Y: rows in 3 groups, each row roughly a mix of its group's directions (one row in no group):
Y (93 x 11):
-39 -15 -24 -27 7 6 -20 -14 5 -2 7
6 13 29 -27 7 24 3 27 21 -13 3
2 -18 35 38 -2 9 8 7 12 -6 -21
2 19 -18 -46 10 -3 7 -1 5 13 26
-29 7 -26 14 0 -40 9 15 -1 -6 5
-13 6 37 -9 -4 4 -33 11 -3 -1 -29
8 -18 44 -16 -4 -24 6 -11 16 -9 -11
-14 22 -2 -13 13 -16 28 15 36 -12 10
-5 -21 -24 -21 -19 15 -31 19 19 4 -4
-38 4 -22 -21 -5 9 -10 18 15 24 1
-3 13 -24 -25 -7 -9 19 -5 -12 33 25
8 3 -10 -2 27 16 37 -13 -1 29 13
-2 -27 -25 7 31 9 8 17 18 22 -10
8 -11 0 20 13 12 -1 43 4 30 -9
32 9 5 -16 -11 -18 0 20 37 -3 -11
13 -8 22 21 14 17 -15 -40 0 15 9
-48 1 4 -1 -15 9 -11 -3 16 15 22
30 -7 -12 -16 2 25 4 2 18 -33 -18
-20 -10 14 -25 14 -12 -23 -28 28 -5 1
7 -12 -14 -7 16 39 17 -9 13 28 14
3 6 12 44 2 3 22 -27 -15 2 -12
23 34 22 19 20 26 2 -7 2 8 1
-29 14 -43 4 13 16 -18 -9 1 4 8
23 -10 20 37 -14 -19 20 -10 -11 1 -11
11 31 -5 -44 -5 -2 17 2 -7 -11 -14
36 -10 20 -15 7 0 19 -4 17 31 1
-24 41 -6 -9 14 3 18 11 10 -18 -17
0 -42 -2 -22 -22 -29 -9 9 2 -1 4
-26 13 -20 17 -11 -12 -18 13 -3 -38 -9
26 7 27 -20 -6 11 -5 27 28 -9 -9
-20 14 11 -10 -18 -28 -26 19 -6 -18 -22
-16 -25 10 33 -1 14 -2 -23 -27 16 -2
15 -9 -15 24 4 -36 26 -17 10 16 -8
-34 -10 2 43 8 -6 19 -11 -2 -5 -3
2 28 -27 -38 3 -13 -4 12 7 -13 13
-6 -10 -8 7 -9 -25 -25 24 7 -31 -24
17 -22 38 -13 -11 -31 4 -1 14 -6 -8
-37 -9 3 43 4 -7 16 -9 2 -5 -2
17 14 6 18 3 39 20 8 -28 10 3
-14 26 -21 18 22 27 -16 -22 1 9 8
6 -3 -38 9 -14 -36 -6 -20 -5 14 -1
-20 2 19 -1 -1 37 -22 14 -20 -24 -1
-3 28 11 -25 -22 5 6 -19 -18 20 25
15 -22 14 -6 -11 20 -16 -18 -16 38 5
-44 -8 -20 -31 1 -8 -1 -2 8 -14 -6
-27 10 11 -1 -12 -14 -27 19 6 -27 -25
20 22 38 7 20 1 -9 -20 23 2 -2
-3 -26 6 29 0 13 -5 -25 -33 18 -5
2 -14 -31 1 -23 -26 -17 16 6 -27 0
10 5 -18 47 -7 8 14 -5 -25 9 -1
-28 22 29 28 14 -18 9 -4 -8 -12 -8
23 12 -12 -45 -25 -10 -5 5 -11 -5 -5
36 11 19 27 -11 -9 24 17 -11 1 -9
17 -12 -9 -22 21 -17 2 21 -10 31 -24
29 -5 -15 -19 -18 0 8 -15 -15 23 30
-20 20 -24 6 16 42 0 -6 -15 7 7
23 -39 4 13 -19 5 0 -2 -26 16 13
-40 16 -10 -30 19 19 -1 -6 8 -11 -4
-27 -3 -19 -8 -18 -8 -14 -19 5 33 23
-16 -14 -7 45 1 -22 18 -17 1 5 -9
20 -15 32 -7 -11 13 -37 3 -3 -2 -20
-14 14 12 -5 39 3 23 7 -2 26 -21
1 3 -26 14 -20 0 26 32 -27 -3 -6
-14 -1 23 30 22 34 8 -15 15 -4 2
5 -17 -21 23 18 -19 23 -4 -7 27 22
4 -9 -13 -16 27 -16 7 24 -4 31 -25
21 -31 -4 3 -24 24 -30 -4 11 -8 11
11 -24 8 -28 -13 -33 -18 14 20 -3 5
-1 -2 27 -13 -13 3 -39 14 0 -12 -29
5 14 -7 -40 -18 -25 -7 11 -20 19 -4
16 -23 -19 9 -30 -28 5 27 -12 1 1
-27 -13 18 29 14 7 -23 13 16 -9 -20
17 -17 -3 -12 17 21 8 -3 -2 47 6
-8 24 -8 -32 -12 4 -23 24 15 -21 8
-13 22 -11 9 24 40 -9 -21 -5 9 9
-24 -11 7 -40 14 4 -22 -15 21 -4 6
7 19 -9 -32 17 -14 28 4 24 7 17
-8 1 33 -28 21 30 -6 -19 8 1 4
31 3 -18 -10 20 0 4 -7 -40 -14 -9
13 -5 -34 25 -16 11 3 20 -28 12 10
-41 9 -16 -11 -10 13 -26 -3 -16 -6 19
11 -4 -2 -2 -24 -32 22 35 -3 -12 -14
-40 11 5 -4 24 21 17 2 -12 -15 18
29 7 -14 -44 4 3 -7 -6 -13 18 13
-4 -3 -16 32 -14 -12 6 -10 7 -38 22
-23 34 9 2 -24 -15 4 -11 -9 -28 14
-14 15 20 -10 3 26 -10 29 3 -35 -2
0 31 5 15 24 40 0 -17 -5 8 3
-9 -18 -21 -14 -9 -24 -26 28 0 22 -10
-3 -9 -13 22 41 4 32 1 9 13 -3
7 -11 -35 12 7 -39 14 15 0 -15 -3
12 -8 -9 -15 -32 0 -39 -7 -2 24 3
11 12 16 -12 -10 -9 3 26 46 -7 -6
which group is each row in? (one row of each group first):
-18 18 -6 11 1 -23 15 19 33 -27 -4 -> B
21 -21 17 29 -1 3 -18 -1 5 -35 -13 -> Z
-5 31 -6 40 4 -12 22 -9 -1 -9 -19 -> X

17 -8 -12 -31 -37 -6 -28 7 -7 4 7 -> Z
15 2 28 -8 -16 2 -6 23 42 1 -9 -> B
31 -1 35 -29 4 13 -7 18 8 5 10 -> X
-21 -17 -19 39 8 -10 8 -2 7 13 26 -> Z
-5 18 -34 -18 24 -18 23 -10 -12 -4 16 -> B
-8 24 14 -38 22 18 -10 7 21 -6 2 -> X
-1 -3 5 39 9 -21 26 4 16 -19 -20 -> B
10 5 -28 -26 -3 33 16 -3 21 -18 3 -> Z
4 12 18 -13 12 35 18 -20 -3 29 13 -> Z
